In the rows, 128 means zero.
One turn sends every row of this set to another row. A few are shown first. Where does it send the rows asked after them?
Sis: [129 164 132  97 129  94 155 129 153 131 136 130 140 134]
Vad: [ 97 173 137 123 120 115 126 156 128 100 177 129 116 123]
nopes: [136 155 127 122 153 132 137 167 126 115 169 111 140 108]
ramiz: [ 99 175 129 127 119 112 128 156 131  99 173 130 110 125]
ler: [124 172 162  94 131 110 145 135 142 130 143 137 154 127]
kizar: [131 145 129 107 119 121 148 164 116  88 166 113 140  99]
Nupu: [121 162 146  99 119  98 166 122 139 126 136 128 134 134]
falu: [146 182 129 130 114 133 134 130 120 103 155 115 119 115]
rakiv: [138 173 139 101 132  99 140 131 147 132 138 151 142 123]
gelu: [ 94 170 133 124 118 112 132 156 131  99 175 122 113 127]
Det: [127 182 156 105 129  97 144 130 136 118 132 147 136 127]
rek: [127 149 151 112 129 135 149 154 144 103 177 113 140  96]
bib: [146 170 131 129 128 131 138 155 145 101 163 141 123  90]
pobit: [124 168 163  98 124 106 151 125 132 130 144 143 145 123]
pifu: [109 154 139 113 108 110 160 171 126 103 168 133 113 102]
pimam: [136 172 151 122 115 139 132 130 117 106 167 107 134 113]
nis: [134 154 116 122 123 123 163 151 155  97 159 108 115 108]
Far: [126 168  95 123 138 114 135 154 119 126 155 117 128 124]
zugik: [113 158 142 115 109 111 154 172 124 104 169 141 114  97]
rav: [135 167 132 123 112 132 147 127 124 102 159  93 122 123]
pimi: [126 162 152  91 133 101 145 130 146 134 145 135 153 126]
Ret: [135 153 114 124 151 126 147 165 131 114 165 102 132 116]
vak: [142 156 125 114 120 122 141 165 115  87 161 131 136  92]
zatul: [136 185 138 105 130 103 146 135 147 127 129 147 136 127]
Rul: [144 163 114 130 151 129 138 166 129 114 161 119 130 109]
Ludif: [123 174 146 103 127  92 157 127 142 117 129 131 130 137]
zusut: [139 151 111 114 117 116 152 163 121  85 156 117 128 102]
tunal: [122 169 140  96 127 101 162 133 150 125 133 120 139 138]
Mili: [114 158 134 116 108 107 158 172 127 103 165 138 109 102]
kes: [117 170 164  97 129  98 150 129 137 119 139 132 144 133]
Diri: [113 154 118 110 140 120 137 154 115 127 168 102 144 124]
geru: [134 177 142 108 120  99 153 124 136 128 132 150 129 126]
zuza: [125 170 120 119 143 124 120 156 110 130 166 128 144 113]

Ret goes to Rul
nis goes to bib
zugik goes to pifu
Where do these go?
pimam goes to rav
kizar goes to zusut
rakiv goes to pimi
Ludif goes to Det
geru goes to pobit
tunal goes to zatul
ramiz goes to Vad
zuza goes to Diri

One turn sends every row of this set to another row. A few are shown first. Where does it send the rows asked after them?
Vor: [116 138 154 143 127 136 127 131 161 119 119 127 124 121 141 135 110 112
 131 127 134 115 123 119 145]
Vated: [127 124 133 130 133 131 142 110 128 128 113 101 128 139 149 132 171 118
 142 140 127 146 147 137 136]
mef: [146 121 137 115 156 139 132 149 130 116 115 142 111 121 109 137 138 102
 114 123 104 145 144 148 117]
suko: [105 137 145 142 123 143 118 130 153 100 128 118 139 117 133 139 111  97
 121 116 141 124 141 112 134]
gosi: [144 139 143 112 150 125 139 139 141 116 130 145 118 113 112 140 136 115
 107 132 103 137 131 153 119]
kasu: [114 123 157 148 135 145 124 141 143 124 111 119 122 118 144 127 106  92
 138 120 133 125 135 116 138]
Zonem: [120 114 137 118 108 133 143 116  99 115 130 112 123 129 129 117 120 130
 106 114 143 146 119 140 115]
vuvif: [102 112 123 148 133 130 115 145 108 116 110 120 134 117 138 123 139 114
 106 118 128 122 151  90 139]
busa: [103 130 120 154 141 115 114 157 104 127 104 131 132 114 138 129 122 119
 106 127 130 138 142 100 137]
Lufos: [131 141 147 148 149  97 115 122  89 113 116 125 131 115 115 149 134 127
 109 134 136 156 144 127 114]
meb: [111 127 114 155 144 124 122 145 119 122 115 123 142 107 130 135 118 109
  99 120 123 138 151  92 146]
bomal: [112 112 143 122 120 146 139 131 102 129 121 115 122 136 134 131 111 137
 105 123 141 153 124 141 113]
Vope: [140 141 129 115 145 122 134 144 136 115 136 141 115 111 112 138 130 106
 109 123  97 150 143 154 121]
motir: [138 122 112 145 151 115 123 155 120 110 125 124 143 101 122 123 143 103
  88 124 111 142 149 108 126]
Zimo: [148 150 138 155 137  98 114 110 126 115 114 106 107 121 127 133 155 102
 119 138 130 142 137 105 121]
buran: [135 131 132 128 147 123 141 114 142 114 115  92 130 135 151 118 170 123
 132 133 126 137 130 137 133]
bodi: [146 138 125 165 135  99 119 103 101 111 112 110 119 121 129 133 153 109
 127 125 139 138 127 115 133]
motev: [137 136 139 107 149 120 135 146 138 121 121 148 109 111 125 137 140 102
 111 110 100 145 137 143 123]
repem: [138 137 131 166 133  90 115 124 119 121 108 104 117 133 123 126 147 111
 126 122 134 139 122 103 135]
fima: [119 114 125 137 152 121 137 151  97 119 126 116 137 108 117 127 155 104
  94 127 102 137 150 113 121]
Mova: [141 127 121 124 125 131 137 122 125 113 117  92 131 133 141 127 173 112
 142 133 127 145 140 142 139]
riv: [131 141 118 132 128 143 124 109 125 119 124  97 131 124 146 131 171 110
 145 137 131 140 145 136 131]
Pifel: [132 139 135 166 137 108 118 114  89 111 115 112 119 122 111 148 135 123
 102 132 142 147 134 132 113]
fas: [120 143 145 153 152 102 117 111 105 111 122 126 104 123 120 150 125 117
 100 130 144 154 133 115 112]
sopib: [109 125 146 120 124 123 133 113 111 125 115 110 120 135 135 127 108 141
  92 123 132 144 132 148 112]
dabok: [108 133 167 146 130 139 121 144 161 115 116 117 128 118 136 141 117 102
 122 118 131 128 138 118 139]
safib: [134 151 112 111 146 128 141 144 132 116 131 135 113 110 114 136 142  96
 109 116 104 141 138 143 116]
vori: [129 138 126 128 130 150 149 121 122 118 116  92 131 129 133 130 170 128
 139 135 139 143 136 136 135]
nakod: [111 107 146 130 114 123 135 126 107 125 124 115 113 143 138 122 123 129
 100 123 140 149 128 150 103]
mavi: [137 138 120 114 147 134 135 134 144 124 132 150 107 111 108 137 128 105
 113 129 104 145 131 139 135]
vetor: [147 119 131 124 130 144 143 124 130 123 118  97 134 134 146 121 168 117
 141 134 125 145 130 131 135]
Vinab: [104 117 137 128 114 130 134 128  97 119 127 109 120 134 133 133 109 128
 105 118 145 151 127 150 116]
rizif: [119 136 152 147 129 147 118 139 161 110 134 126 129 105 134 129 112 103
 122 136 138 127 131 123 134]
zadud: [136 111 129 145 148 105 122 147 115 109 120 117 151 114 112 127 153 101
 103 133 103 147 144 108 131]
kul: [108 115 129 132 118 133 126 117 103 118 141 112 114 137 121 130 117 119
  98 114 139 150 121 147 105]
Pep: [111 139 145 151 126 136 117 138 161 110 126 121 127 120 141 132 110 104
 134 119 135 128 137 119 148]

Zonem goes to rizif
repem goes to zadud
fas goes to vuvif
Where do these go?
meb goes to bodi
Vated goes to motev
Vinab goes to Pep
gosi goes to bomal
sopib goes to kasu
suko goes to riv

